Every row has a hidden score. How much higher is the second row's score than the first row's in each pair? 10 means about the same, 20 much higher and 0 much lower. The score is a weighted sum of the row's numbers plus the product of two more (or one squared), each taken from its middle value.
[ 1.4 -1.1 -1.7  0.1  1.6  0.2 -1.3  1.7  1.2 -0.7  0.7 -0.6]
[-1.2  0.8  1.1 -0.9  0.1 -0.7  1.3  0.2 -0.9  1.8  0.1  1.4] ~ 9
[ 0.8  0.5 -0.9  0.5  0.5  0.6 -0.5  1.0  0.4 -0.9  0.0 -0.8]
[ 0.5 -0.3  0.4  0.2  0.2  0.4  0.0 -0.2 -0.3 -0.6 -0.1 -0.1] ~ 8
[-0.7  2.2  0.8  0.7 -1.1 -0.5  1.2  0.5 -1.1  0.2 -0.3  1.4]
[-1.5 -0.6  0.6 -1.5 -0.3 -1.4  1.7  0.1 -0.8  2.4 -0.3  0.8] ~ 8
[-0.3  0.3  0.7  0.2 -0.2  0.2  0.8  0.0 -0.1  0.4 -0.2 -0.4]
[ 0.3 -0.2  0.3 -0.2  0.4  0.3 -0.7 -0.7  0.6 -0.1  0.7  0.0] ~ 11
[ 1.0 -1.3 -1.6 -1.1  1.4  0.4 -1.2  0.6  0.7 -1.2  0.2 -1.3]
[-1.2  1.0  1.8 -0.4 -2.0 -0.3  1.6 -1.3 -1.3  0.9 -0.8  1.1] ~ 13
[-1.1  1.0  1.1 -0.5 -1.0 -0.5  1.3 -0.6 -0.8  1.4 -0.1  0.6]
[ 0.9 -1.8 -2.1 -0.1  1.4  0.3 -1.3  1.3  0.9 -1.4  0.0 -2.2] ~ 8
[ 1.5  0.0 -1.4  1.3  0.8  0.9 -1.7  0.7  1.9 -1.1  0.7 -1.4]
[-1.4  0.7  1.8 -1.1 -0.8 -0.5  1.5 -1.1 -1.0  1.3  0.0  1.4] ~ 12
[-0.7 -0.6  0.6 -1.5  0.5  0.0  0.7 -0.6 -0.2  1.2  0.3  0.3]
[ 1.7 -0.7 -1.3  0.0  0.7  1.0 -0.9  0.9  1.0 -1.2 -0.2 -1.9] ~ 6
[ 0.9 -1.3 -1.6  0.5  0.0  0.9 -1.6  0.0  1.3 -1.4 -0.1 -1.7]
[-1.0  1.0  1.8 -1.0 -0.5 -0.8  1.8 -0.6 -1.5  1.5  0.0  1.4] ~ 6
[ 1.3 -0.2 -1.3 -0.1  1.6  0.6 -1.5  0.6  1.3 -0.9  0.7 -0.9]
[ 1.0 -1.7 -0.2  0.7 -0.1  1.2 -1.3 -1.0  0.9 -1.1  0.1 -1.0] ~ 9
[ 1.9  1.0 -0.7  3.0  0.9  0.9 -1.9  1.5  1.1 -2.5  0.9  0.1]
[-0.4 -0.3 -0.2 -0.6  0.9 -0.9  0.1  0.6 -0.2  1.2  0.9  0.8] ~ 12
[-1.5  0.8  1.2 -1.4 -0.4 -0.5  1.6 -0.5 -0.9  1.4 -0.2  0.6]
[-0.3  0.9 -0.8  0.2 -0.3 -0.8  0.1  1.4 -0.3 -0.5 -0.1  0.1] ~ 10
[ 1.3 -0.6 -1.4  0.3  0.9  0.6 -1.3  0.7  0.8 -1.4 -0.2 -1.6]
[ 1.1 -1.3 -1.5  0.2  0.7  1.0 -1.2  0.5  1.4 -0.8  0.1 -1.2] ~ 12
[-1.1  0.0 -0.5 -1.1  0.0 -1.5  1.3  1.2 -1.3  0.9 -0.7  1.0]
[ 1.2 -0.4  0.3  0.3  0.0  0.9 -0.8 -0.7  0.5 -1.7  0.0 -1.3] ~ 6
[-0.2  0.8  0.2  0.3 -0.4 -0.2  0.6  0.1 -0.2 -0.3 -0.3  0.3]
[-0.1  0.4 -0.7 -0.2 -0.2 -0.2  0.3  0.9 -0.3  0.3 -0.1  0.0] ~ 12
[-0.7 -0.8  1.4 -0.4 -0.8  0.2  0.8 -1.3 -0.7  0.7  0.2  0.6]
[ 1.3 -0.1 -1.6  0.4  1.0  0.6 -1.5  1.2  1.5 -1.7  0.4 -1.3] ~ 9
[ 1.7 -0.5 -2.1  0.5  1.3  0.2 -1.5  1.3  1.4 -1.2 -0.1 -1.1]
[ 1.4 -0.2 -2.3 -0.3  1.9  0.2 -1.5  1.8  1.6 -1.3  0.6 -1.5] ~ 8
[ 1.9  0.2  0.7  2.4 -0.9  1.8 -1.4 -2.0  0.5 -1.7 -0.3 -0.3]
[ 0.6 -0.9 -0.7  0.8  0.2  0.3 -0.4  0.7  0.6  0.0  0.0 -0.3] ~ 16
[ 0.5 -1.6 -1.3 -0.2  0.1  0.1 -0.2  0.7  0.5  0.1 -0.2 -0.7]
[ 0.6 -0.6 -0.4  0.8 -0.2  0.7 -0.4  0.0  0.6 -0.4  0.3 -0.5] ~ 9
[ 0.6 -0.6 -1.0  0.0  1.0  0.2 -0.6  0.7  0.8  0.0  0.4 -0.5]
[ 0.7  0.1 -1.3 -0.2  1.3 -0.1 -0.7  1.8  0.4 -0.8  0.2  0.1] ~ 11
[ 1.4  0.0 -1.0  0.2  0.7  1.0 -1.3  0.3  1.2 -1.3  0.3 -1.2]
[-1.5  0.8  1.1 -1.1 -0.5 -0.7  1.5 -0.6 -1.1  1.1 -0.5  0.4] ~ 16
[-1.6  0.0  1.1 -1.6 -1.4 -1.0  1.6 -0.9 -1.5  1.4 -1.1  0.4]
[ 0.9 -1.9 -0.2 -0.6  0.9  1.0 -0.7 -0.6  0.6 -0.6 -0.5 -1.4] ~ 2
[ 0.0 -1.7 -0.1 -1.7  0.6  0.6  0.3 -1.0  0.4  1.1 -0.5 -1.2]
[ 0.0  0.8  0.0  0.6 -0.2 -0.2 -0.1  0.6 -0.3  0.3  0.4  1.0] ~ 19
[ 1.4 -0.4 -1.5  1.3  0.2  1.1 -1.5  0.4  1.2 -1.6 -0.1 -0.9]
[-1.0  1.2  1.0  0.3 -1.1 -1.0  1.1 -0.3 -1.0  1.1 -0.3  1.3] ~ 12
[-0.4 -0.8 -0.6 -0.3 -0.1 -0.5  0.2  0.1  0.0  0.8 -0.2  0.3]
[-1.3  0.6  2.0 -1.5 -0.5 -0.9  1.4 -1.5 -1.4  1.6 -0.3  1.2] ~ 6
[ 1.7 -1.1 -0.5  1.3 -0.1  1.3 -0.9 -0.3  0.9 -0.8  0.2 -1.2]
[ 0.6 -0.3 -0.6  0.3  0.5  0.0 -0.6  0.5  0.3 -0.4  0.2 -0.1] ~ 13
[ 0.3 -0.6 -1.8 -0.3  0.7 -0.5 -0.6  1.2  0.8 -0.4 -0.1 -1.0]
[-0.2 -1.3 -0.4 -1.5  0.4  0.3  0.0 -0.4 -0.1 -0.4 -0.2 -1.4] ~ 10
[ 1.7  0.0 -1.2  1.5  0.7  0.9 -1.6  0.5  1.3 -1.4  0.4 -1.0]
[ 0.4  0.8  0.2  0.6 -0.2  0.2 -0.6 -0.8  0.1 -1.0  0.3 -0.3] ~ 10
[-1.5  0.4  1.5 -1.5 -0.2 -1.0  1.8 -0.6 -1.1  1.6 -0.6  1.2]
[-1.5  0.2 -0.3 -0.3 -0.3 -2.1  0.7  1.1 -0.8  1.0 -0.1  1.1] ~ 13
[-1.0  1.5  0.3 -0.3 -0.4 -1.1  1.1  0.9 -0.5  1.1 -0.1  0.7]
[-0.5  0.3  0.5 -0.2  0.0 -0.7  0.5  0.5 -0.9 -0.3 -0.3  0.4] ~ 10
[ 0.8  0.1 -0.4  1.1 -0.3  0.4 -0.7 -0.3  0.6 -0.2  0.2  0.1]
[-0.6  0.1  0.5 -0.6  0.3 -0.3  0.6 -0.2 -0.3  0.8 -0.1  0.8] ~ 8
[ 0.7  0.5  0.2  1.1  0.2  0.0 -0.8  0.0  0.6 -0.6  0.2  0.9]
[-1.2  1.2  1.8  0.4 -0.6 -1.0  1.5  0.0 -1.0  0.9  0.0  1.7] ~ 7
[-0.2 -0.2 -0.3  0.2  0.4 -0.9  0.1  1.4 -0.5  0.4  0.1  0.4]
[-0.2 -0.3  0.4 -0.2 -0.9  0.3  0.9 -0.2 -0.3  0.6 -0.1  0.0] ~ 8
[ 1.1  0.7 -1.0 -0.1  1.1 -0.1 -0.3  1.8  0.2 -0.3 -0.5  0.2]
[-0.8 -1.2  1.0 -0.1 -0.6  0.1  0.7 -1.0 -0.6  0.7 -0.7  0.2] ~ 9
[-1.0  1.6  0.9 -0.2 -0.3 -0.8  1.2  0.1 -0.9  1.1  0.1  1.4]
[ 0.7 -0.7  0.6  0.2 -0.2  0.7  0.4 -0.9  0.5  0.8 -0.3 -0.6] ~ 5
[ 0.4 -1.0  0.4  0.3 -0.3  0.6 -0.3 -0.6  0.1 -0.2  0.2 -0.2]
[ 1.4 -0.3 -1.7  1.2  1.6  0.1 -1.5  1.9  1.6 -1.1  0.9 -1.1] ~ 5
[ 1.2 -0.3 -0.6  1.0 -0.5  1.5 -1.4 -0.6  1.1 -2.0 -0.1 -1.9]
[-1.1 -0.7 -0.1 -0.4  0.7 -1.2  0.0  0.1 -0.7  0.3  0.2 -0.2] ~ 12
[-0.8  2.2  0.8  0.5 -0.2 -1.3  0.9  1.4 -0.9  0.4  0.1  2.1]
[ 1.2 -1.2 -1.8  0.1  1.3  0.0 -1.5  1.2  1.0 -1.2  0.0 -1.5] ~ 6
[-1.1  1.3  1.3 -0.3 -0.2 -0.8  1.3  0.0 -1.8  0.7 -0.4  1.7]
[-0.5 -0.3  1.1  0.2 -0.2 -0.1  0.7 -0.6 -0.3  0.9  0.0  0.5] ~ 10
[ 1.3 -1.2 -1.3  0.2  0.5  1.2 -1.1 -0.2  1.4 -0.6  0.6 -1.6]
[-0.1  0.7  0.1  0.4 -0.5  0.1  0.3  0.2 -0.5 -0.5 -0.3  0.3] ~ 11
[-1.1  0.8 -0.2 -0.6 -0.4 -1.3  0.9  0.6 -0.7  0.9  0.0  0.9]
[-1.8  0.3  1.6 -1.9 -1.2 -0.7  1.5 -1.2 -1.5  1.2 -0.5  0.6] ~ 13
[-0.1  0.6  0.2  0.2 -0.1  0.1  0.5  0.5 -0.2  0.1  0.1  0.7]
[-1.4  1.4  0.3 -1.2  0.1 -1.8  1.1  0.8 -1.1  1.0  0.1  1.2] ~ 10
[-1.1  0.1  0.7 -0.8 -1.0 -0.7  1.5 -0.2 -1.0  1.3 -0.7  1.1]
[ 0.4 -0.4 -1.6 -0.7  1.2 -0.7 -0.7  1.4  0.9  0.0  0.3 -0.4] ~ 10
[-1.4  0.5  1.6 -0.9 -1.7 -0.5  1.7 -1.5 -1.1  1.3 -1.1  0.6]
[ 1.3 -0.9 -1.4  0.3  0.4  0.5 -1.5  0.6  1.5 -1.3  0.3 -1.5] ~ 7
[-0.2  0.5 -0.1 -0.3 -0.6 -0.1  0.4  0.3 -0.4  0.2 -0.2 -0.2]
[ 0.5  1.1 -0.8  1.3  0.3 -0.3 -1.1  1.1  0.4 -1.5  0.2  0.1] ~ 12
[-0.7 -0.7  0.8 -0.3 -0.3  0.0  0.4 -0.6 -0.8  0.4  0.3  0.2]
[ 0.7 -0.8 -0.7  0.8  0.2  0.3 -0.3  0.8  0.4 -0.2 -0.2 -0.5] ~ 8
[-0.9  0.5  0.7  0.4 -0.2 -0.9  1.1  0.3 -0.8  1.5 -0.3  1.5]
[-0.9  1.3  0.0 -0.8 -0.3 -1.3  1.1  0.6 -1.2  0.9 -0.5  0.7] ~ 7
[ 0.8 -1.1 -1.4  2.5  0.6  0.4 -2.4  0.4  1.0 -2.2  0.9 -0.2]
[ 1.5  0.1 -0.5  1.3  0.7  1.4 -1.3 -0.1  0.7 -1.7  0.4 -0.5] ~ 1
[ 0.0  0.4  0.6 -0.2 -0.5  0.7 -0.5 -1.2  0.1 -1.0  0.4 -0.3]
[-0.6 -0.7  0.8  0.7 -1.4  0.6  0.5 -1.3 -0.4  0.5 -0.5  0.2] ~ 8
[-0.4 -1.0  0.7 -0.1 -0.4  0.6 -0.5 -1.9  0.3 -0.2  0.4 -0.7]
[ 0.3  0.0  0.0 -0.6 -0.6  0.3 -0.1 -0.7  0.1 -0.7 -0.7 -0.6] ~ 6
[-0.4  0.4 -0.4 -0.1 -0.7 -0.5  0.2  0.4 -0.5 -0.3 -0.3  0.0]
[-1.6 -0.4  1.2  0.1 -0.8 -0.4  1.0 -0.6 -1.1  1.1 -0.2  1.4] ~ 10
[ 0.5 -1.0 -0.9 -1.0  0.9  0.4 -0.2  0.2  0.9  0.7  0.5 -0.5]
[-1.5  0.2  1.6 -1.2 -1.5 -0.3  1.7 -1.5 -1.8  1.0 -1.1  0.9] ~ 5
[ 1.3 -0.3  0.1  0.5 -0.4  1.5 -0.8 -1.2  0.7 -1.5 -0.5 -1.0]
[ 1.0 -1.5 -0.1  0.8  0.8  1.3 -1.0 -1.0  0.6 -1.0  0.0 -0.8] ~ 12
[ 2.2  0.2 -1.3  2.4  1.1  0.8 -1.3  2.0  1.4 -1.3  0.2 -0.2]
[-1.1  0.1  0.0  0.2 -0.4 -1.3  1.1  1.4 -0.9  1.1 -0.4  1.2] ~ 11
[-1.5  0.2  0.5  0.4 -0.9 -0.9  0.8  0.1 -1.3  0.6 -0.2  1.1]
[ 0.5  0.8  0.9  0.8 -0.7  0.5 -0.2 -1.0  0.6 -0.4 -0.2  0.1] ~ 3
[-1.3  0.8  1.5 -0.8 -0.6 -0.4  1.8 -1.1 -1.2  1.3 -0.2  1.1]
[ 0.4 -0.5 -0.3 -0.5  0.3 -0.2 -0.3  0.1 -0.5 -0.8 -0.2 -0.3] ~ 9
[-0.5 -0.5 -0.9 -1.0 -0.1 -0.5  0.3  0.7 -0.3  0.2 -0.4 -0.7]
[-1.4 -0.2  1.0 -0.8 -0.9 -0.4  1.4 -0.7 -0.8  2.1 -0.3  0.3] ~ 11
[-1.4 -0.2  0.4 -0.3 -0.7 -1.3  1.3  0.7 -0.9  1.4 -0.4  1.1]
[-0.1  0.2  0.9  0.9 -0.8  0.2  0.5 -0.7  0.0  0.6  0.2  0.8] ~ 8
[-1.4  0.6  1.0 -1.0 -0.1 -1.8  1.1  0.0 -1.6  1.1  0.0  1.1]
[ 0.4  1.9  0.6  2.2 -0.2 -0.5 -0.3  0.4 -0.4 -0.2  0.4  1.8] ~ 15
[ 0.2 -0.9 -0.9 -1.0  1.1  0.0 -0.7  0.4  0.1 -0.5  0.0 -0.7]
[-0.7 -1.4  1.0 -2.1 -0.4  0.0  1.0 -1.7 -0.3  2.0 -0.1  0.2] ~ 11
[-0.1  0.1 -0.6  0.0  0.0 -0.3  0.2  1.0 -0.4  0.3 -0.5  0.5]
[ 1.1 -0.2 -0.9  0.2 -0.4  1.2 -1.3 -0.4  1.3 -1.6  0.2 -2.0] ~ 9
[ 2.2  0.5 -0.2  2.9  0.2  1.5 -1.6 -0.1  0.8 -2.0  0.3 -0.1]
[-0.1  0.7 -0.8 -0.6  0.5 -0.8  0.5  2.2 -0.2  0.0 -0.1  0.7] ~ 12
[ 2.1  0.5 -0.3  0.4  0.7  1.4 -0.7  0.4  1.3 -0.8  0.2 -0.4]
[ 1.2 -1.3 -1.1  1.1  1.0  1.2 -1.4  0.4  1.3 -1.2  0.2 -0.9] ~ 11
[-0.3 -0.6 -1.3 -0.2  0.6 -0.7  0.2  1.7  0.5  1.2  0.7  0.1]
[-1.5  0.3  1.3 -0.2 -1.5 -0.4  1.4 -1.1 -1.5  0.8 -0.5  1.1] ~ 9
[ 1.5  0.2  0.2  1.4 -0.4  1.6 -1.0 -1.1  1.4 -1.2  0.5 -1.1]
[ 1.1 -0.9  0.3 -0.1  0.4  1.2 -0.9 -1.3  1.4 -0.3  0.5 -0.5] ~ 14
[ 0.4  0.0  0.4  2.0 -1.2  1.1 -0.9 -1.1  0.1 -1.5  0.1 -0.3]
[ 0.4 -0.7 -0.1  0.2  0.3  0.1 -0.4  0.1 -0.1 -0.4  0.3  0.0] ~ 8
[ 0.5 -0.8 -0.9  0.3 -0.2  0.2 -0.5  0.3  0.5 -0.1 -0.5 -0.5]
[ 1.3 -1.4 -1.9  0.4  1.8  0.8 -1.2  1.2  1.7 -0.6  0.1 -1.6] ~ 7
[ 0.5  0.1 -0.5  2.4  0.8  0.3 -1.1  1.1  0.4 -1.2  0.6  0.4]
[-0.2  0.7  1.0 -0.7 -1.3  0.0  1.1 -1.2 -0.8  0.4 -0.9  0.1] ~ 3
[ 0.6  0.7 -0.1  1.2  0.4  0.8 -0.6  0.6  0.5 -1.2  0.3 -0.1]
[ 0.1  1.4 -0.3 -0.8  1.1 -0.6  0.5  1.3 -0.2  0.7  0.2  0.9] ~ 10
[-0.9  0.7 -0.4  0.0 -0.4 -1.2  0.8  1.4 -0.7  0.8  0.0  1.2]
[-1.8  0.2 -0.3 -1.5  0.0 -1.3  0.9  0.4 -0.8  1.3  0.2  0.4] ~ 11
[-0.5  0.0  0.2  0.0  0.6  0.0  0.3  0.0 -0.2  0.4  0.3  0.7]
[ 0.5 -0.6  0.2  0.6  0.0  0.8 -0.3 -0.4  0.1 -0.4  0.2 -0.4] ~ 8
[ 1.0 -1.2  0.1 -0.3  0.2  1.4 -0.9 -1.7  0.2 -1.1 -0.2 -1.5]
[ 1.2 -0.9 -0.5 -0.9  0.9  1.1 -0.8 -0.6  0.6 -0.6  0.2 -1.2] ~ 12
[ 0.2 -0.1 -1.2 -1.1  1.2 -0.4 -0.6  1.0  0.9 -0.3  0.4 -0.6]
[ 1.2 -1.1 -0.3  1.3  0.3  1.5 -1.4 -0.7  0.9 -1.5  0.4 -1.4] ~ 9
[ 1.9 -0.1 -0.8  3.0  0.7  1.1 -1.6  0.9  1.6 -1.4  0.8 -0.6]
[ 1.7  0.4 -0.8  1.3  1.0  0.3 -1.9  0.3  1.0 -1.3  0.9  0.1] ~ 14
[-1.5  0.4  0.5 -1.7 -1.1 -1.1  1.6 -0.1 -1.4  1.0 -0.7  0.6]
[ 0.2 -0.5  0.6  0.8 -1.2  0.9 -0.5 -2.2  0.5 -0.2  0.0 -0.2] ~ 8
[ 0.5  0.1 -0.2 -0.2  0.8  0.5 -0.4  0.5  0.2 -0.7  0.2 -0.1]
[ 0.5 -0.7 -0.2  0.4 -0.8  0.6 -0.5 -0.6  0.1 -0.8  0.0 -0.9] ~ 11
[ 0.4 -0.3  0.7 -0.6 -0.2  1.1  0.0 -1.0  0.3  0.1  0.2 -0.2]
[-1.0 -0.8  0.3 -2.4  0.2 -0.1  0.8 -0.4 -0.5  0.8 -0.1 -0.2] ~ 12
[-1.3 -0.6 -0.6 -1.1 -0.2 -1.3  1.0  0.7 -1.3  1.2 -0.2  0.7]
[ 0.2 -0.6 -1.5 -0.2  1.3 -0.6 -1.1  1.2  0.8 -0.4  1.0 -0.2] ~ 9
[-0.4  0.4 -0.5  0.2 -0.1 -0.8 -0.2  1.0 -0.3  0.0  0.3  0.7]
[-0.8 -0.7 -0.5 -0.6 -0.4 -0.6  0.1  0.0  0.1  0.8  0.3 -0.5] ~ 7
[ 0.7 -0.4  0.4 -0.1 -1.1  0.7  0.0 -1.4  0.1 -0.4 -0.8 -0.2]
[ 0.8  0.9  0.6  2.2  0.5  0.6 -0.9 -0.4  0.3 -0.6  0.4  1.4] ~ 18
[ 1.1 -0.5  0.0  0.5 -0.9  1.4 -1.2 -1.8  0.6 -1.8 -0.5 -1.6]
[ 1.5  0.0  0.5  0.2  0.4  1.5 -0.7 -1.1  0.4 -1.1 -0.2 -0.7] ~ 5
[ 1.2 -1.9 -0.6  0.7 -0.3  1.3 -1.0 -0.9  1.0 -0.8 -0.1 -1.5]
[ 0.7 -0.4 -1.0  1.2  0.6 -0.1 -1.1  0.7  1.0 -0.2  0.3  0.2] ~ 18
[-0.3  0.4 -0.2  0.6 -0.2 -0.2  0.2  0.7 -0.3 -0.4 -0.4  0.5]
[ 1.3 -0.4  0.4 -0.2  0.2  1.0 -0.7 -1.3  1.1 -0.2  0.0 -0.7] ~ 6
[-1.3  1.1  2.0 -0.9 -0.7 -0.2  1.6 -1.1 -1.7  1.0 -0.5  1.3]
[ 1.2 -0.9 -0.2  2.1 -0.4  1.1 -1.4 -0.7  1.4 -1.4  0.5 -1.4] ~ 10
[-1.3  0.7  1.8 -0.2 -1.2 -0.9  1.3 -1.1 -1.3  1.2  0.0  1.1]
[ 0.6  0.3  0.1  0.1  0.5  0.6 -0.2 -0.2  0.6 -0.4  0.2 -0.4] ~ 7
[-1.3  0.9 -0.3 -0.5 -0.4 -1.5  1.1  1.1 -1.2  0.6 -0.7  0.7]
[-0.3  2.4  1.0  1.6 -0.4 -1.1  1.3  1.7 -1.3  0.3  0.0  2.3] ~ 5
[-0.9  0.2 -0.1 -0.1 -0.4 -1.1  1.1  1.2 -0.8  1.2 -0.5  1.4]
[-0.4 -1.2 -0.4 -0.5  0.5 -0.2 -0.4 -0.3  0.3 -0.5  0.0 -0.9] ~ 8
[ 1.6 -0.2 -1.9  1.2  0.9  0.3 -1.5  1.9  1.3 -1.8  0.6 -1.5]
[ 0.5 -0.2  0.5  1.4 -0.1  0.9 -0.1 -0.3 -0.1 -1.1 -0.2 -0.4] ~ 13
[ 1.0  1.3  0.0  0.7  0.1  0.0 -0.6  0.2  0.6 -0.5  0.6  0.4]
[ 0.0  0.9  0.4  2.4  0.0 -0.3 -0.3  0.4  0.0 -0.1  0.6  1.5] ~ 16
[-1.6 -0.1  0.3 -2.6 -0.9 -0.7  1.9 -0.3 -0.5  2.0 -0.3 -0.3]
[-0.3  0.5 -0.3  0.4  0.5 -1.2  0.0  1.3 -0.5  0.1  0.2  1.5] ~ 15
[-2.2 -0.6 -0.1 -2.9  0.3 -1.7  1.4  0.0 -1.2  1.7 -0.7  0.2]
[ 1.5 -0.2 -1.7  1.6  1.0  0.5 -2.0  1.0  1.5 -1.4  0.8 -1.2] ~ 6
[ 0.5  0.6  0.2  0.2 -0.1  0.3  0.0 -0.4  0.4 -0.4 -0.3 -0.3]
[ 0.1 -0.8 -1.2 -1.6  1.6 -0.1 -0.3  1.1  1.0  0.3  0.4 -0.8] ~ 12
[ 1.2 -0.9 -1.1  0.4 -0.2  1.0 -1.3 -0.4  0.9 -1.6 -0.6 -1.8]
[-1.7  0.5  1.7  0.3 -1.7  0.4  1.2 -1.7 -1.4  0.4 -0.2  0.5] ~ 18
[-0.5  0.1  1.0  0.3 -0.5 -0.1  0.4 -0.9 -0.3  0.3  0.1  0.4]
[-0.6  0.3  1.6 -0.5 -0.9  0.0  0.7 -1.1 -0.7  0.1 -0.5  0.8] ~ 8
[-0.1  1.1  0.5  0.3 -0.4 -0.5  0.6  0.3  0.0  0.5 -0.2  0.9]
[ 0.2  0.1 -1.1  0.5  0.9 -0.3 -1.1  1.0  0.6 -0.7  0.7 -0.5] ~ 12
[-1.4  0.1  1.6 -1.7 -1.0 -0.7  1.5 -1.3 -1.1  1.7 -0.4  0.7]
[-1.0  2.7  1.4  1.0 -0.5 -1.1  0.7  0.4 -0.9  0.1  0.1  2.1] ~ 14
[-0.2  1.0 -0.1 -0.4  0.8 -1.3  0.3  1.6 -0.4  0.2 -0.3  1.3]
[ 1.2  0.3 -0.1  1.4 -0.2  1.3 -1.4 -0.6  0.9 -2.3  0.3 -1.0] ~ 8
[-0.2  0.7 -0.6  1.1 -0.5 -1.5 -0.2  1.3  0.2 -0.1 -0.1  0.6]
[ 1.3 -1.1 -1.3  1.2  0.0  0.5 -2.0 -0.2  1.4 -1.3  0.4 -0.7] ~ 17
